In the data rows, 128 means zero.
Here are some points:
221|096|126|114|153|116|085|097|195|079|074|132|117|039|211
157|117|130|140|126|105|148|138|153|137|160|115|127|105|155
102|115|146|130|120|110|103|135|149|125|113|126|137|127|114
128|136|151|136|128|118|093|139|128|118|125|143|128|116|109
122|129|181|069|188|096|014|092|204|086|000|134|129|155|110
131|178|107|135|150|169|127|102|092|173|119|128|158|126|136
103|160|114|142|107|147|139|117|122|112|159|124|128|150|096
144|112|131|103|133|120|137|140|130|108|078|116|136|138|148
129|187|148|111|104|176|158|138|124|133|133|106|150|123|157
120|120|121|118|126|113|094|130|130|165|140|137|138|117|131
156|072|134|156|113|112|125|117|098|138|162|143|114|113|130
104|112|139|127|133|102|111|129|134|110|114|137|131|094|134
161|106|142|096|127|117|118|128|155|103|092|125|111|116|193
140|176|151|094|102|159|183|143|124|118|150|099|147|125|173
000|190|073|224|000|193|181|070|025|078|255|185|088|165|000
126|095|184|057|203|070|042|098|182|053|000|133|123|197|122
159|105|137|182|099|132|142|181|126|186|217|108|132|071|093
145|121|130|146|125|097|142|135|157|146|146|123|142|104|152
117|172|129|113|136|179|131|077|135|111|150|133|138|171|118
102|097|149|132|130|139|062|140|117|143|114|121|152|147|124
117|131|098|144|133|144|139|128|154|166|127|125|145|155|117
Here are 26 more points, each followed by its number:
124|115|149|110|157|103|090|113|149|110|076|136|125|144|123 0
019|141|157|147|143|184|068|100|192|168|138|151|122|137|000 1
118|134|126|131|132|137|118|126|142|134|128|129|128|130|102 2
132|178|159|093|104|158|157|140|114|118|133|111|142|137|147 3
190|135|138|100|152|121|126|119|162|100|092|102|139|080|185 4
136|105|083|113|131|106|187|169|128|105|080|114|124|142|174 5
125|159|132|166|108|125|144|123|126|115|175|105|142|124|112 6
123|133|117|136|128|122|136|137|135|138|133|124|132|138|121 7
159|118|181|082|173|100|117|144|193|082|045|130|118|056|201 8
139|146|122|132|145|147|110|117|126|143|133|127|144|124|131 9
131|127|122|119|137|109|144|135|136|119|114|122|130|130|146 10
100|097|135|085|153|133|064|098|149|210|127|164|130|097|125 11
145|103|109|123|125|126|152|125|095|130|135|126|117|114|129 12
123|193|125|193|118|156|149|140|148|132|140|138|116|187|116 13
131|106|167|078|177|099|045|100|182|097|010|149|119|169|135 14
104|151|111|137|114|134|132|111|119|114|149|135|120|136|108 15
150|108|126|114|119|100|137|150|128|103|085|129|115|152|135 16
124|161|166|138|115|135|056|122|119|088|140|129|143|121|081 17
083|133|125|142|125|146|098|128|160|156|149|150|122|133|055 18
128|117|126|160|111|121|127|151|123|138|154|116|138|116|114 19
137|107|128|131|120|107|126|123|108|130|147|132|118|122|118 20
100|086|131|111|150|097|055|152|134|202|143|148|134|111|106 21
088|148|107|140|094|150|152|116|115|111|158|141|127|140|109 22
130|103|112|135|134|121|152|117|094|140|127|132|116|125|137 23
124|113|171|112|088|150|127|133|103|084|159|139|125|086|098 24
091|104|161|132|119|093|090|165|180|136|093|143|142|120|131 25
Which three of these numbered points are nearest to each point below by angle, seen from the average point of the first points? Their numbers follow each, nearest first.
143|154|101|126|158|184|121|106|097|162|127|130|178|134|141 > 9 3 23
036|192|052|166|080|149|172|049|086|083|234|170|110|160|010 > 15 22 6
118|169|139|092|096|171|177|138|123|126|152|113|152|129|159 > 3 22 6
119|154|139|120|120|144|141|135|124|117|130|117|146|126|145 > 3 6 22
112|131|096|163|107|116|083|149|162|214|189|150|153|131|066 > 18 21 2
158|114|147|109|133|115|116|115|156|109|080|117|102|085|155 > 8 4 14
163|160|122|099|145|147|150|122|143|125|119|114|124|104|190 > 4 8 10
123|117|113|094|123|104|156|114|157|116|074|110|126|161|151 > 5 10 16
111|177|131|164|118|154|139|134|136|118|133|151|110|170|141 > 13 22 15
126|155|134|116|111|150|151|136|124|119|136|121|132|131|149 > 3 22 13
192|065|089|121|119|094|195|132|008|116|132|149|101|111|126 > 12 23 20
130|104|125|170|103|123|119|171|117|154|185|109|138|108|102 > 19 6 20
128|154|138|099|104|150|143|124|122|125|139|108|141|122|136 > 3 22 6
111|232|174|067|077|227|201|127|102|129|136|029|197|159|196 > 3 6 22
